Rows swapped in pairs by one turn or mirror: which row each one swaps with
q_769: [ 1.09 -0.21  1.59  2.46 -1.77 -1.12  2.21  0.54 -0.95 -4.01 -1.77  4.04
  0.74 -0.57 -0.83 -0.76  0.29 -0.48  3.90  2.93]
q_975: [ 1.66  0.34  4.15  0.60  1.93  0.03  4.24 -0.01 -0.81 -3.26  0.07  3.90
  0.10  0.13  1.17  0.37 -4.22  0.80  1.95  0.93]
q_230: [ 2.74 -1.76  1.16 -0.09 -1.62  5.26  0.99  1.70  0.00 -0.51 -1.54  1.89
  3.13 -0.43 -0.69  1.52 -4.21 -0.34  4.17  2.52]
q_474: [-0.59  2.66 -0.44  0.62  0.89  2.80  3.09 -0.15 -2.74 -1.67 -2.45  2.67
 -4.07  0.22  0.44 -0.20 -2.66 -2.35  1.80  2.50]
q_228: [-1.07 -0.84  0.98  0.27  0.52  2.52  0.51 -1.03 -2.28 -4.41 -4.35  3.45
 -0.14  3.26 -2.07  1.18 -1.18 -0.99 -0.06  0.32]
q_383: [ 2.56  1.10  0.22 -2.37  1.35  2.89  1.88  2.07 -3.83 -0.60 -1.63  1.60
 -2.46  1.67  0.28 -1.58 -0.85 -2.20  0.35 -0.35]
q_469: [ 0.34  2.72  0.72  0.54  1.09 -0.78  4.94 -1.22 -0.10 -2.50 -2.28 -0.21
 -2.84 -0.62 -1.44  1.12 -1.83 -0.87 -0.15 -1.73]
q_142: [ 0.50  0.08  2.18  0.31 -1.79  0.42  3.36  3.03  2.08 -1.06  1.90 -0.45
 -1.90 -2.58 -2.15  0.28 -1.22  0.55  0.66 -1.08]
q_950: [-0.01  0.36  0.56 -3.49  0.48 -0.33  1.08 -2.17 -0.19 -1.82 -1.36  1.35
 -1.66 -1.56 -0.35 -1.99  0.38 -2.22 -0.08  0.38]
q_953: [ 0.37  1.14  0.47 -0.90  3.57 -2.66  2.60 -0.82 -0.96 -3.03 -0.76  1.73
 -1.51 -0.36 -0.83 -1.00 -3.98 -2.20  0.87 -0.59]
q_487: [-0.19 -1.59  3.55  0.45 -0.81  0.81  3.37  1.61 -3.52 -2.09 -1.74  2.28
 -1.82  2.24 -2.12  0.11 -0.66  0.78 -0.60  0.58]
q_872: [ 3.00 -1.82  1.96  0.74 -0.81  0.52  4.30 -1.07 -1.47 -2.78 -2.37  4.02
 -1.12  1.25 -0.79  0.10 -2.40  1.54  1.31  1.02]
q_85: [-1.84  2.13  0.50  0.05  1.19  1.87  0.14  1.56  2.16 -1.50 -0.50 -3.12
  0.30 -2.70 -2.48  1.77 -1.21 -2.62  3.56 -1.41]
q_863: [-1.93  1.15  0.28  0.56  1.40  1.39  1.47  1.44  1.98 -0.82 -0.75 -2.93
  1.20 -2.48 -2.54  2.40 -1.20 -2.48  4.23 -1.55]
q_227: [ 2.31 -2.23  1.60  0.37 -2.22  4.94 -0.16  2.02 -1.31 -0.65 -0.97  1.63
  2.92  1.23 -0.61  1.04 -3.94 -0.76  3.77  2.06]
q_669: [-1.10  1.62  0.76 -0.04  0.80  2.80  1.15  1.87  3.84 -1.10 -1.30 -3.09
  1.00 -2.39 -2.16  2.41 -2.25 -1.21  2.88 -1.02]
q_479: [-1.07  0.62  3.15 -1.04 -0.74 -0.81  0.59 -0.04 -0.57 -3.72 -1.60  2.53
 -0.65 -0.35  1.68 -1.76 -0.53  0.76  0.37  2.78]
q_375: [-3.26  0.59  2.49  1.06  0.82  1.11  1.36 -0.83  0.95 -2.55 -2.82  1.33
 -1.32 -3.50 -1.78  0.16 -2.75 -3.65  0.13 -1.52]
q_416: [ 2.75 -1.66  2.42  0.63 -1.03  4.54 -0.62  1.05 -1.12 -0.91 -0.82  1.28
  3.32  1.18 -0.62  1.14 -4.17 -0.68  3.97  2.71]
q_275: [-2.61 -0.06  2.71 -0.33  2.44  1.30  2.70  0.89  1.83 -1.31 -2.51  0.59
 -3.87 -0.82 -0.26  1.33  0.36 -0.03  1.29  2.70]
q_777: [ 2.05 -1.88  2.10  0.88 -1.44  5.07 -0.20  2.29 -0.88 -0.83 -1.82  0.64
  3.22  0.53 -0.90  1.52 -4.04 -0.59  4.38  2.63]
q_213: [-1.32  0.89  0.62 -0.26  1.21  1.82  0.42  1.80  3.02 -0.41 -0.91 -3.56
  0.80 -3.17 -1.63  1.44 -2.27 -2.31  3.94 -0.23]
q_149: [ 0.71  0.05  1.65  0.29  0.84  0.96  0.97  0.63  1.73 -4.67 -1.65  1.12
 -4.06  2.01 -1.40 -2.21 -0.76  1.94  1.82  1.50]
q_602: [-2.37  0.51  0.44  0.53  1.14  1.71  0.79  1.38  2.75 -0.17 -0.63 -3.24
  0.30 -2.48 -2.53  1.72 -1.44 -2.50  3.46 -0.65]
q_53: [ 2.03  0.41  0.12  2.76  1.33  2.15  2.37  1.76 -1.22 -2.73 -0.24  4.03
  0.72  0.31 -0.88  3.09 -6.37 -0.60  2.13 -0.07]
q_427: [ 1.84  0.81  3.05  0.55  1.13  1.95  0.35 -0.27 -0.45  0.03 -2.60  5.14
  1.14  0.02  1.35  0.71 -4.08 -0.06  1.27 -2.26]
q_493: [ 2.64 -1.70  1.72  0.89 -1.48  4.56 -0.98  1.53 -1.97 -1.55 -1.07  1.16
  3.52  0.45 -0.50  1.22 -3.67  0.65  3.60  2.38]
q_988: [-2.60  1.14 -0.17  0.57  0.72  1.17  0.80  1.22  2.27 -0.89 -0.64 -2.87
  1.00 -3.52 -2.34  1.19 -1.70 -2.11  3.48 -0.59]
q_355: [ 2.26 -2.69  2.49  0.93 -0.82  3.81 -0.51  1.27 -1.82 -1.47 -0.74  0.64
  2.99  1.08 -1.73  1.08 -3.90  0.09  5.25  1.87]
q_420: [-2.26  0.93  0.32 -0.05  1.23  1.46  0.35  1.47  3.41 -0.65 -0.14 -2.74
  0.50 -2.18 -1.46  1.62 -2.20 -2.39  3.42 -1.42]
q_873: [-1.16  2.18  0.90 -0.29  1.41  1.86  0.56  1.67  2.61 -0.92 -0.22 -3.14
  0.52 -2.34 -2.54  1.39 -1.44 -2.13  4.44 -1.29]
q_678: [ 3.65  0.85  0.37 -0.58  0.86  2.48  1.50  0.79 -0.77 -3.58 -2.92  1.51
 -1.69  2.35 -1.81 -0.97 -4.33 -2.60  0.93  4.00]
q_817: [-3.39  0.14  2.40 -0.62  1.75  0.60  2.50  0.78  2.01 -3.94 -3.11  2.52
 -1.79  2.49 -0.52 -0.75 -0.63 -1.58  3.14 -0.66]
q_413: [ 0.41 -0.18  0.53  0.48 -1.28  0.98  2.24  1.98  1.56  0.05 -3.14  1.25
 -1.15 -0.78 -4.22 -1.40 -1.20 -1.59  0.27 -3.82]
q_165: [ 2.92  0.25 -0.29 -2.74  0.48  3.08  1.66  0.97 -2.91 -1.18 -1.93  1.56
 -2.33  2.46  0.91 -1.68 -1.20 -2.37  1.05  0.17]
q_294: [-1.31  2.24  2.87  0.37  0.77  0.91  3.01  1.15  0.40 -3.58 -0.86 -0.01
 -1.58 -0.50 -1.76 -3.77 -1.39 -3.21 -0.62 -0.75]
q_301: [ 2.12  3.03 -0.90  2.18  1.78 -0.12  0.65  0.79 -2.41 -3.04 -1.68 -0.82
 -1.51 -0.83 -0.34  1.98  1.02 -0.86  0.81 -0.53]
q_612: [ 1.09 -2.83  1.18  1.24  3.85  3.40  1.74  0.94 -2.81 -2.26 -1.84  4.16
 -1.03  0.66  0.43 -1.27 -2.03  0.06  0.90  0.39]
q_944: [-2.05  0.43  1.05 -0.67  1.67  1.25  0.89  1.12  2.61 -0.82 -1.36 -3.28
 -0.19 -2.01 -1.83  2.02 -1.13 -2.66  4.56 -1.19]
q_878: [ 2.33 -1.54  2.19  0.55 -1.12  4.96  0.10  1.95 -1.57 -0.83 -1.06  2.14
  2.75  0.76 -1.28  1.32 -3.12 -0.26  5.50  2.16]
q_415: [ 3.58 -3.37  2.31  0.00 -0.25  3.62 -1.05 -0.03 -1.99 -2.69 -2.25  2.50
 -0.73 -0.62 -1.36 -0.94 -2.88 -0.05 -0.67 -0.23]
q_405: [-0.43  0.08 -2.89  0.64  1.72  0.66  1.03  1.34 -3.07 -3.71 -3.81  0.78
 -1.89  0.67 -2.20  0.03 -1.59 -1.85 -0.29  0.80]
q_118: [ 2.55 -2.16  1.76  0.32 -1.43  4.71 -0.61  1.61 -1.59 -1.44 -0.79  2.54
  2.84  0.13 -0.84  0.82 -3.18 -0.40  4.83  2.40]
q_339: [-1.96  1.35  1.27  0.04  0.94  1.15  0.80  0.94  0.95 -0.14  0.00 -3.63
  0.58 -2.80 -2.15  1.54 -2.07 -2.72  4.27 -1.03]
q_41: [ 3.34 -1.62  2.46  0.09 -1.60  4.00 -0.04  1.53 -1.45 -1.24 -0.55  1.31
  3.74  0.61 -0.64  1.18 -3.20 -0.11  4.60  1.95]
q_603: [ 2.92 -1.70  2.68 -0.40 -1.61  4.62 -0.11  1.37 -1.87 -1.34 -1.86  0.90
  2.54  1.64 -0.64  1.11 -3.72 -1.48  4.91  2.30]
q_900: [ 0.97  0.03  0.26  0.94  0.86  0.59  5.64  2.52 -1.58 -2.21 -0.80 -0.73
 -2.71 -0.11 -4.01  0.32 -1.55 -0.95 -0.15 -1.21]
q_210: [-2.80  0.18  2.92 -0.36  2.11 -0.11  2.34  1.44  1.76 -4.08 -2.68  3.64
 -1.17  2.13 -1.11 -1.55 -0.95 -1.01  3.18 -0.57]

q_493 swaps with q_988
q_487 swaps with q_953
q_210 swaps with q_383
q_900 swaps with q_975
q_85 swaps with q_118
q_474 swaps with q_149
q_294 swaps with q_612
q_777 swaps with q_213
q_603 swaps with q_944
q_230 swaps with q_669
q_427 swaps with q_413

